In the data rows, the value 128 means zero.
Some points:
[118 127 121 157 108 149 111  98 121 131  96  60 104 164 169 121 148 139 128 155 132 106 102  39 145 146 112 106 108 144  51 123 130 168 106 150  89 147 106 145  83 149 121 137 123 132 134 179  57  84  56  78  93  83 119 159 116 127  93 103 162 147 100 156]
[209 115 115 156 127 133 118 101 117 150 101 120 135 110 106 123  54 114 169  52 170 154 129 134 141 123 101 128 130 119 145 140  85  83  94 115  64 117 161 154 167 129 120 131 156 121 104 143 146  49  73 129 139 165  46  99  87 175 144 127 119 115 142 151]
[101 137 106  77 120 126 155 108 135 109 132 163  96 122 138 180 101 130 142 150 187 138 123 189 133 142 157  62 103 103 128 108  54 167 134 139 114 125 137 120  97 113 132  96 133 134  98 105 116  27 170 151 150  62 135 147 149 133  79 161 108 150 170 147]
[138 154 112 142 124 124 133 113 135 141 144  83 145 144 119 110 125 153 157  92 118 156 132 168 113 122 171 101 136 150 129  96 127 112  95 154 150  82 232  97 117 194 153 109 103  73 155 110  93 135 129 153  47 138 181 111  98  49 138 127 121 136 160 166]
[125 145 182 175 162 182 138  93  74 128 111 193 114 102 114 124  78 139 131 120 101 133 170 125 142 166 123 163 166 187 133 127 119 165  92 111 104 121 110 137 121 178  82 196 135 160 162 107 115 150 116 121 159  48 172 137 106 113 125 153  85 128 159 131]
[184 152 142 144 106 161 139  74 180 125 149  96 161 146 115 126 104 131 150 160 149 143 130 155 155 100 124 127 148 150 143 122 129 161 111 148 111 169 101 169  96 116  51  55  96 128  88 111 142 164 105 145 137 141 176 150 174 108 152 138 137  31 120  68]
[158 143 157  77  76 110 153 131  39 135 116 137  86 122 108 135 188 123 105  89 120 134 161 120 111  95 139 113 124 138 122 143 134 164 137 156 135 110 136  99 164  88  95 119 117  51  99 116 150 150  90  48 104 126 112 114 127 140  91 117 107 157 143  33]
[ 93  61 119 139 166 143 105 182 121 119 127 134 151 138  94 155 134 108 147  74 171 125 137 156 163 117 111  95 145 143  71 101 142 135 113 184 127 124 103  96 108 110 148  98 218 151 124 184 150 163 129 131 137  99 123 120 136  61 194  71 125 123 173  94]
[147  94 129 115 148  75 179  88 120  94 162 146 117 125 123 139  86 173 104 173 126 106 141 111 158  97  82 134 116 143 102 120 107  31 155 126 143  45 120 118 130 172 139 178 103 164  97 154 112 100 110 115 137 177 149 141 193  99 137  98 115 146 146  83]
[162 125 177 125 149 156 191 136 115 125 142  80  46 129 136  90 122 124 143 122 111 152 146 137 159 176 129 112  78 120 174 106 152 115 151 140 131 137 101  84 126  79 173 168 149  88  57 140 100 129 157 148 138 121 139 158 109 113 200 179 158 113  62 155]
[120 144 147 161 175 118  85 170 139 127  96  94  99 144 111  94 111  95  99 114  44 126  95 158 140  96 160  88  28 153 105 178  66 149 137  72 169 152 130 131 130 121  83 138 121 125 165 150 140  79 150 135 132 146 132 135 155 140 160 119 105 107 167  98]
[109  36 149 107 138 147 123 134 136 201 131 104 176 124  99 173  90 121 184 142 118 139 115  80  95 150 241 184  94 119 104 125 134 122 176 178 120 116 154 136 147 151 114 145 122 102 129 114 151 120 155 120 159 122 137 137 149 151 102 123 124 129  72  98]
[114 133 127  64 147  80 151 125 125 111 109 153 103 140 120 105 111 103 166 136  42 139 151  76  89 139 185  84 156 118 159 122 146 126  84 103  45 128  59 114  85 145 169  75 133 136 176  89 128 132  74 127 157 164 132 112 152 127 147 106 144 124 135 146]
[127 158 146 152 150  73 143  71 125  89 121 116 128 133 111 150 111 139 160 102 153  22 120 159 126 169 160 181 152 137 134 183 202 100 149 131 163 145 146 121  79  66 141 133 124 124 186 132 163  90 120 134 110 120  83 153 123 109 115 167 164 118 160 106]
[136 118 150  98 101 146  66 186  93 104 127 144 115  99 165 176 136 148 105 175 141 112 138 109  84 174 136 161 127 108 143 190 111 131  94 121 142  70 184 108 132  86 113  88 107 170 113 129  92 129 114 125 143 151 139 169  74 106 158  83 125  32 134 147]
[152 102 107  67  81 186 123 140 207 105  98 127  59  97 134 100 139  82 131 134 143 146 126 147 177 171  95 183 134 159  85 140 133 114 180  84 105 158 164 106 116 161 174 118 142 120 188 143 109 157 135 144 144 159 133 103 117 121  82 146  89 125 140  88]
[121 178 110 186 142 130 153 173 155 127 114 184 177  90 190  92 111 135  60 111 161 163 121 118 151 148 149 119 134 102  94 139 155  74 103 106  95 142 137 121 121 134 149 113 163  72 135  69 135 103 163  82 107 112 160 180 126 150 140 104 150 130  93  50]
[106 117 127 115 115 140 163 140 157 134 139 104  78 132 154 103  79 139 128 121 160 120 155 154  14  97 118  87 163 137 149 162 194 130 133  87 148 104 141 213 117 111  68 132 183 134 136 172  80 126 160 142 134 135 142 118 130 142 138 107 116 169  87 110]
[139  68  93 179 140 135  86 104 145 136 154 118 152   0 146  96 149 118 109 137 110  64 165  92  73 113 108  79  88 139 150 126 100 156 118 146 136 128 129 110 101 122 148 124 129 127  95  85 122 157 125 147 128 137 110 101 132 122 100 185 159 150 148 104]
[159  72 108 129 117 110 143 130 159  81  82 155 152 151 127 175 166 169  92 138 146 113  79 127 153  81 184 100 131 173 174 162 125 110  76 133  91 121  89  79 103 127 115 179  97 114 150 160 108 182 154 165 104 108 109 100  90 186 120 138  88 121  87 145]
[122 164  76 121 129 145 139 177  72 176 137 113 145 104  70 153 106 114 109 189 132 151 167 110 129 145 134 118 141 142 150 171 155  72 140 151 123 180  88 159 163 160 142  99  97 131 115 201 130 153 149 137  51 127 111 172 150 157 121 170 143 129 197 161]
[187 131 141  93 160 131 102 134 163 144 149 226 174 176 143 154 144 103 112  92  93 117 153 127 130 136 102 140 108 137 134 161 138 169 173 119 148 128 128 143  86 181 119 114 140 128  86 110  95 138 161  90  73 125  36 135 167  84 120 127 120 127  94 176]
[114 159 184 140 124 127 155 140 153 104 112 103 114  70 112 160 153 135 148 186 171 156 132 132 187 102 147 114 110  91 161 154  74 134 135 154 176 135 101 211 150 140 138 142 173 137 183  51 138 153  88 114 102 146  93 122 106  88 150 103 114 179 104 143]
[ 58 108 131 146  93 136 115 105 131 217 144 103 120 131 117  76 166 208 107  83 146 133 103 175 171 129 126 126  99 137 201 145 150 113 152  94  99  80 108 140 116 142 136 118 128 148 125 106 136 161 130  92 175 110 107 170 160 134  93  89 148  98 162 162]
[127 143  36 102 189  90  76 111 118 163 132 157  81 129 147 124 141 136 133 169 148 198 137 127  98  99 110 163 105 123 151  52 137 113 165 153 130 155 129 103 118 106  70 179 105 144 179 118 133 129 121 132  98 111  89 118  93 113 150 102 179 100 126 103]
[141 130 146 111  86 118 142  97  90  64 172 159 160 147 161  83 139 131 178 109 103 165  99 116 144 141 123  83  95 150  89 153 119 134 151 134 123 109 162 162 194 119 136 134 170 205 152 142 168 163 153 192  93 101 142 119 132 167 103 131 211 104 116 130]
[126 114 141 178  25 119 137 152 130 123 117 159 148 160 107 135 147 113 118 183  98 157 116 130  89 138  95 167 136 117  82 101 106 110 149 116 115  70 128 149  45  78  97 129 123  65 139 120 144 144 117 141 145 119 113 124 138 153 198 174 158 163 167 175]
[124 173 203  82 144  98  57 172 129 172 142 103 116 157 118 125 138 160 101 145 146  83 150 112 149 170  69 109 156 123 139  97 111  99  79 172 153 139 153 135 106 167 138 118 119 131 143 119 134 114 158 134 143 102 130  36 162 205 143 155 152 123  98  99]
[175 143 142 123  88 124 102 112  76 140 157  92 169  99 140 129 161 118 118 115 112 118 112 146 125 132 133 176 165 130 149  67  84 119 117 108 117 135  37 126 134 108 117 135 184 124 165 164 121  74 222 132 113 180 160 121 123  73  83  95 127 129 108 141]
[106 135 146 200 152 117 157 159 162  74 168  93  69 138 108 178 167 174 106 107  95 154 148 141  69 126 105 148 132 114 100 104 135 139 130 179  63 186 172 121 153 138 120 112 107 175 105 118 170 138 176 101 144 184  98 141 128 142  90 123 112 131 123 158]
[ 99 200  88 105 143 192 168 142 149 123  87 146 124 128 118 147 102 166 155 113 146  91 134  83  81  85  89 154  78 154 102 101 103 125  91 102 186 106 104 108 150 112 163 109 131  85 131 141 205 151 121 108 141 127 133  93 153 125  92 126 142  80  95 182]
[160 157 124 122 116 130 149 185 157 192 164 123 111 130 191 110 102 124 183 119  89  95  27  90 128 123 117 129 187 102 127 109 120 126 128 143 163 125 118  71 125 108 109 128 107 190 109 111 169 151 114 166 115 106  97 162 112 138 123 122  56 184 146 125]
[ 67 177 109  92 131 130 101  96 115 103 125 100 194 168 149 109 118  95 113 165 148 134  97 132  98 162 112 117 111 204  90 141 159 133 139 159 126 144 108 115 161 118 140 177 131 113  71  59 105 141 144 146 181 189  91 100  83 133 147 116  70 147 155 130]
[138 144 121 172 133  87 104 128 110  96  79 169 113 137  72  68 152  99 137 147 156 120 108  66 171  69 123 149 150 111 162 121 194 151 160 150 166 113 161 112 160 177  89  70 152 117 102 143 113  96 160 163 200 125 155 138 120 109 105 132 127 145 111 167]
[115  93 187 124 130 124 110 172 119 115 135 144 161 159 144 127  76 124 110  81 147 184 136 125 126  37 113 133 166 117 153 125 113 139 152 125 179 202 130 137 106  99 213 169  82 120 123 125  89 124  93 146 159 139 153 151 114 123  57 126 169 124 155 124]
[101 133 129 152 120 125 159  85 139 134 106  90 182 139 133 205 153 128 130 134  75 160 135 109 125 135  92 167 115  85 154  86 162 158  91  57 149 122 132 100 196 120 157 102 150 141 154 130  40 126 115 149 124  78  92 117 163 163 149 142 110 127 154  80]
[114  67 111 156 121 159 152 104 151 143 173 163 120 194 136 102 153  93  43 152 162 108 129 109 116 172 192 105 168 151 171  76 111 170 128 109 173 135 142 133 186 130 152 117 113 145 147 153 189 100  82  97 111 166 119 129 123 139 161 148 125 127 125 135]
[145 146  76 141 150 142 170 179  75 126 147 119 177 145  77 109 157 102 160 115 150  32 152 195 136 125 100 104 127  82 103 127 107 161 183 103  91 122 129 136 143 143 144 141  47 138 172 111  90 142 113 134 155 129 153 143 103 153 147 105 133 137  74 120]
[ 45  92 105 108 167 159 126  90 109 126  91 119 117 138 134  65 155 118 138 125 106 160 120 150 143 106 109 178 197  22 100 203 116 158  87 145 127 102 110 122 123 119 133 146  96 141  82 126 146 119 152 110  75 156 141  93 142 132 134 185 116 111  94 126]
[129 160 164  76 133 109 107 100 176 108 173 112 165  79 171 158 145  70 101 129 117 127 122 178 142 106 146 125 110  67 112 131 176 105 130  96 112 140 131 111 143 165  99 155 128 123 103 201 178 145  86  80 183  91 179  97  74 124 134 135 131 154 144 175]
[136 102  65 138 121  63  65 114 127 134  88 144  96 124 122 165 129 154 140  92 103 114 134 139 167 187 123 137 132 151 124 111 134 108 128  93 145 177 137 196 151  68 146 126 109 121  71 106 142 158 108 145 105 122 225 124 158 123 133  88 102 178 101 160]
There is one direction along which these points spread out most. For each point below, how far along it does it lie, from 0 to 99? 50 is the average, and the first point above lies past it. One standard deviation of the points above along it is 16.
[136 102  65 138 121  63  65 114 127 134  88 144  96 124 122 165 129 154 140  92 103 114 134 139 167 187 123 137 132 151 124 111 134 108 128  93 145 177 137 196 151  68 146 126 109 121  71 106 142 158 108 145 105 122 225 124 158 123 133  88 102 178 101 160] : 35
[120 144 147 161 175 118  85 170 139 127  96  94  99 144 111  94 111  95  99 114  44 126  95 158 140  96 160  88  28 153 105 178  66 149 137  72 169 152 130 131 130 121  83 138 121 125 165 150 140  79 150 135 132 146 132 135 155 140 160 119 105 107 167  98] : 36
[138 154 112 142 124 124 133 113 135 141 144  83 145 144 119 110 125 153 157  92 118 156 132 168 113 122 171 101 136 150 129  96 127 112  95 154 150  82 232  97 117 194 153 109 103  73 155 110  93 135 129 153  47 138 181 111  98  49 138 127 121 136 160 166] : 34
[122 164  76 121 129 145 139 177  72 176 137 113 145 104  70 153 106 114 109 189 132 151 167 110 129 145 134 118 141 142 150 171 155  72 140 151 123 180  88 159 163 160 142  99  97 131 115 201 130 153 149 137  51 127 111 172 150 157 121 170 143 129 197 161] : 65
[209 115 115 156 127 133 118 101 117 150 101 120 135 110 106 123  54 114 169  52 170 154 129 134 141 123 101 128 130 119 145 140  85  83  94 115  64 117 161 154 167 129 120 131 156 121 104 143 146  49  73 129 139 165  46  99  87 175 144 127 119 115 142 151] : 33
[106 117 127 115 115 140 163 140 157 134 139 104  78 132 154 103  79 139 128 121 160 120 155 154  14  97 118  87 163 137 149 162 194 130 133  87 148 104 141 213 117 111  68 132 183 134 136 172  80 126 160 142 134 135 142 118 130 142 138 107 116 169  87 110] : 39
[175 143 142 123  88 124 102 112  76 140 157  92 169  99 140 129 161 118 118 115 112 118 112 146 125 132 133 176 165 130 149  67  84 119 117 108 117 135  37 126 134 108 117 135 184 124 165 164 121  74 222 132 113 180 160 121 123  73  83  95 127 129 108 141] : 34
[106 135 146 200 152 117 157 159 162  74 168  93  69 138 108 178 167 174 106 107  95 154 148 141  69 126 105 148 132 114 100 104 135 139 130 179  63 186 172 121 153 138 120 112 107 175 105 118 170 138 176 101 144 184  98 141 128 142  90 123 112 131 123 158] : 62
[125 145 182 175 162 182 138  93  74 128 111 193 114 102 114 124  78 139 131 120 101 133 170 125 142 166 123 163 166 187 133 127 119 165  92 111 104 121 110 137 121 178  82 196 135 160 162 107 115 150 116 121 159  48 172 137 106 113 125 153  85 128 159 131] : 40
[115  93 187 124 130 124 110 172 119 115 135 144 161 159 144 127  76 124 110  81 147 184 136 125 126  37 113 133 166 117 153 125 113 139 152 125 179 202 130 137 106  99 213 169  82 120 123 125  89 124  93 146 159 139 153 151 114 123  57 126 169 124 155 124] : 31
[141 130 146 111  86 118 142  97  90  64 172 159 160 147 161  83 139 131 178 109 103 165  99 116 144 141 123  83  95 150  89 153 119 134 151 134 123 109 162 162 194 119 136 134 170 205 152 142 168 163 153 192  93 101 142 119 132 167 103 131 211 104 116 130] : 34
[101 137 106  77 120 126 155 108 135 109 132 163  96 122 138 180 101 130 142 150 187 138 123 189 133 142 157  62 103 103 128 108  54 167 134 139 114 125 137 120  97 113 132  96 133 134  98 105 116  27 170 151 150  62 135 147 149 133  79 161 108 150 170 147] : 32
[126 114 141 178  25 119 137 152 130 123 117 159 148 160 107 135 147 113 118 183  98 157 116 130  89 138  95 167 136 117  82 101 106 110 149 116 115  70 128 149  45  78  97 129 123  65 139 120 144 144 117 141 145 119 113 124 138 153 198 174 158 163 167 175] : 75
[ 58 108 131 146  93 136 115 105 131 217 144 103 120 131 117  76 166 208 107  83 146 133 103 175 171 129 126 126  99 137 201 145 150 113 152  94  99  80 108 140 116 142 136 118 128 148 125 106 136 161 130  92 175 110 107 170 160 134  93  89 148  98 162 162] : 40
[138 144 121 172 133  87 104 128 110  96  79 169 113 137  72  68 152  99 137 147 156 120 108  66 171  69 123 149 150 111 162 121 194 151 160 150 166 113 161 112 160 177  89  70 152 117 102 143 113  96 160 163 200 125 155 138 120 109 105 132 127 145 111 167] : 33
[118 127 121 157 108 149 111  98 121 131  96  60 104 164 169 121 148 139 128 155 132 106 102  39 145 146 112 106 108 144  51 123 130 168 106 150  89 147 106 145  83 149 121 137 123 132 134 179  57  84  56  78  93  83 119 159 116 127  93 103 162 147 100 156] : 72
